X: a few groups of rows, each row roughly a mix of its group's hidden directions:
X (116 x 11):
[[-23  -5  14  26   1  -6  14 -10  -6  28  -5]
 [-26 -15  13 -19  -8   3  -7  11  13  18 -22]
 [ 14  21  25  -4   0 -35   4  -2  -7   7   6]
 [  2 -26  18 -17 -14  -8  -2   4  28   2  18]
 [ 12   9 -22   6  -8  26   4 -11  -9 -10  29]
 [ -4 -18 -26  -6   5  16  15 -25   4 -16  13]
 [ -7 -42 -13  -6  -3  -8   7 -10  15   5  -9]
 [-30   8  16  19   7   0   9  -2  21  13  18]
 [-21   2  32   0 -20 -17  -5  -8  15  -8  -9]
 [-13 -23 -28 -14 -12   0   1  -1 -18 -14 -18]
 [  1 -21   6  -3  10 -29 -14  10  28 -10   3]
 [ 15 -14 -27  -7  23 -17   8   1 -10 -12 -16]
 [ -6 -19   4  23   0   0  23  -5   6  12  31]
 [  5  -1  24  17  22 -28  -6  11  13   2  10]
 [  2 -19  -2 -26 -24 -12  -3   5  11 -21 -17]
 [-23   0   5 -32 -12  11 -16  -2   4   5 -23]
 [-11  20   3  10 -15  -9   5   3 -37  -8  14]
 [-37  -7   1  -5  -2  15   2  11  -9  13 -24]
 [  1   6   0 -22  34  13   6 -11 -12  13  17]
 [  4 -19 -10   2 -39  -8   5   9  13  15  -8]
 [-20  -5   8  15  11   7   7  -8  16  25 -28]
 [-18 -11  16  28   2  -7   9 -23 -19 -10  -1]
 [-27  18 -11  10   3  -3   1   1 -36   0   4]
 [-25  19  -5  23  16  -2   4  -9  -5  21 -17]
 [  2  -8  25  -1 -28   0 -25   1  24   4   0]
 [ 12  -4   2  10  -9  22  28 -25 -20  -3  -2]
 [  0 -25  21  13  18  -6   9  -5  27   2  13]
 [ 16   0 -11   0   0   7 -29 -32 -12   8   9]
 [ -2  17 -28   0  21  -7 -12  -2 -28   3  10]
 [-11  -4   4   6  -8  13 -27  33  15 -12   1]
 [-20  -2  -6  35  -6   1  22  10   4 -11 -15]
 [ 24 -19 -14   2  25   9   0 -11  24  -7   5]
 [ 10 -34   8  13  10   1 -28  -7  -5   2  11]
 [ 15 -18 -24   9  14 -19  17  20   9  10  -6]
 [-16 -18   8  -3   9  14  29   3  -6 -13 -25]
 [-10 -21 -27   2  15 -21  12   1  16 -13 -10]
 [ 18 -16 -12   9 -20  20 -21  13  -1   6  18]
 [ 40 -20   4  -8  -8  -3   4   3  -3   6  21]
 [ 14   4 -35  -5  -6  -3 -12   5 -28   6 -12]
 [ 19 -10 -14  19  17   7   4 -22  -2   5  27]
 [ -9 -31  -1   5  16  25   6 -11   1  -6  22]
 [-43   0  -1 -12   6  -6 -16  -2   0 -15  -6]
 [  0  -6 -28 -18  -2 -16  15  -9  17  12 -22]
 [ 22  16  -4  22  -3  11  17   1 -28   7  -9]
 [  5  19 -24  13 -11   6  19 -12 -10  -9  25]
 [ 11  38  -8   9   1 -13  -7  -5 -24 -10  -2]
 [  6  -8 -19 -14   6  32   8  -2 -23  -8 -15]
 [ -6   7 -15 -17   8 -15 -11  10 -24  -3 -31]
 [ -6   3   4 -12 -25 -31 -12   8  24  -7   4]
 [ -5 -19  -5  -6   1 -11  22   3  29  24 -12]
 [ 14  -4   2 -12  33   7  -4  21 -20 -10 -12]
 [  1  -5 -14 -17  -1  -4 -11   7 -30 -21  24]
 [-14 -22   5 -23  -6  14 -25 -19  12   1  -9]
 [ 21  -7   1   8   5 -23  -5 -16 -24  -1  25]
 [  3 -37  -9  10  -9 -16  16   4  18  -8   0]
 [ -4 -41  -6  -4   6   6 -24   8  -8 -11  -4]
 [-11  16  -4  28  -3 -14  24 -12   7   2  22]
 [ 35  -3   2 -25   5  -6   2 -10 -23  -8  -4]
 [-14  -7  -4   3   1   8   3   4 -45  10 -11]
 [ 11  17 -23   1   3   2  25  -2 -20 -20  17]
 [-25 -30  -4  -9   0   4  10 -27  -9  -3  -8]
 [ 14  13   0  27 -21 -14  20   8  -7 -15  14]
 [ 20 -16   5 -21 -22   1   4  20   5   5  23]
 [  9   5   1  21 -13   9  11  -5  -4 -28  29]
 [-10 -33  20  -4  -8  12   7   1  13  11 -21]
 [-13   6 -11  20 -33   1   9 -21   9  13  -1]
 [ -5  20 -22  -8   3  25   4   8 -29  -7   4]
 [-26  -2   3  -4  11  20   3  31   8 -19   2]
 [ 12  10 -12  17   7 -27  -2  14   7 -19  24]
 [-36  -1   1   0   3  -8 -10  -9 -17 -28   6]
 [ 25   0   6   5 -21  -6 -19 -22  -6  22  -7]
 [-13 -16  12  -2  23 -26  16 -14  14  -1 -15]
 [ 12  32  -3  -5 -11 -20 -11   3 -16 -14  18]
 [ 16   5  -3  22 -13  13  24 -14 -26  -5  -8]
 [-23  13  -4  21  16   6   2 -11 -15   5 -28]
 [  1  -7  13 -26   2 -12  19  13   1 -32   0]
 [ -7  17 -14 -25 -10   0  -8 -14  10  11  30]
 [-21 -16 -17 -28  13   9   0 -15  14  13  -3]
 [-27 -30   5   0   4  17   3  -4 -14 -12 -17]
 [-18  24  -2 -10  -7  -1 -12   9 -29  -5 -22]
 [-33   6   9 -11  -7   2  13  25   6 -14 -15]
 [-22 -30  17  -2 -15 -15   7 -11   7   4 -16]
 [ -2   6 -18  17  17   3   7  27  -3 -28  11]
 [-13 -15  26  16 -25  17   5  -2  -2   1  18]
 [-13  24   8 -15 -22  10  -2  20   9  -6 -23]
 [ -2  -5  22  14 -28  11  23   3   1 -19   7]
 [ 17   9 -14   9 -21  -1  11 -31  -5   3  21]
 [ 15  22 -21 -17  -7  17 -28  -2  -7  -5   2]
 [  2  -1   9 -15 -27 -24 -16  -9  10  15 -17]
 [-21  12   4 -25 -28   2   6  -1  13  -5 -20]
 [ -5   3  31  10   9  -4   8  26  15  21   0]
 [-11 -28  15  -2 -17  -2   6   0 -20 -16  23]
 [ 20   6  15  14 -20  -4 -24  24  -2 -15   3]
 [ -1 -17  11   0   6   6   2  -7  45   2 -11]
 [ 11  20   9  -9  16  -4  14 -22 -13  16  24]
 [-15  12  10  -8  -2  14 -11 -20 -26  26  -6]
 [ -8  23   8 -12 -13  20 -25  -2 -25  -2  -2]
 [ 20  -7   8  -8  -9 -26 -10  -5 -23   0  25]
 [ 26  -7  -2 -11 -18  27  13  19  -2 -15  -2]
 [  8 -22   0  -2  43 -10  -5   5   5  -2  -1]
 [ -6   6 -28 -18  23  -4 -18   2  13 -12  15]
 [  4   3 -14  26 -27 -12 -18  18   7 -10  -9]
 [ -9 -11   2 -14  -9 -17 -17 -28  -6  13 -24]
 [ -6  -5   8 -32  -2  13  29 -14 -11  -8  -9]
 [  4 -20 -13  15 -28   6  10   5  -7 -24  15]
 [-12  21  11 -19  22  23 -18  -7 -10  -9   1]
 [ 13  -9 -11  20  12  17  14 -11 -11 -30   9]
 [ 12  -2  -5  16  17  -6   5   6  -7 -38  17]
 [ 21 -22 -35   3   4  -4 -11 -15  -5  -3   5]
 [ -7  13  31  -2   0   7 -29  18 -12  -8  -3]
 [  4  28   1   3  20  -1  30   7  18  -2  10]
 [-12  11 -17  27 -21  13  16  -3 -13   4 -18]
 [-11   2 -18  -2  12  -9  -7   4 -37  21  10]
 [  6  26   0  16   5  -7  29   2 -19 -12  15]
 [  3 -21 -18 -15   1   6 -28 -17  -4 -21  -3]
 [-12  15   8   7   3  -7  13   8  14 -15  38]]

which group is each row in? (one row of each group first):
[ 32  -2  -7  -3   5  19   7   5  31   1 -12]	<73>
[-17  -4 -26 -22  -9  15 -23   8  10   6 -10]	<25>
[  4  15   9   2   9 -15  -7  41  -7  -4 -14]	<46>

[18 34 -3  6  5  0 14 -9 18 -8 19]	<46>
[ -1   9   7  16  16 -30   6 -16   9  22  13]	<25>
[ -6 -10 -13  -8  32 -21   8 -18  -8   3 -19]	<46>
[-18  22   2 -11  -7   9  -5  12  27   0 -25]	<73>
[  0  16  14   0 -30  12 -27   6 -16 -11   3]	<46>
[ 20  -7 -17  25  -5   3  18 -14  -4 -19  18]	<25>
[ 10  -1 -22 -10  27   5   7 -20  20 -15  10]	<46>
[  8  31  21   6  -5  -1 -21  11  -7  14  18]	<25>
[ 25  12  -3  -4  -5  23  -8  12 -25 -17  11]	<25>
[-29  -8   6 -10   0  -7 -15  22  22   3 -18]	<25>
[-12   1 -25   9  18  -3   1  -4 -19  -7  32]	<73>
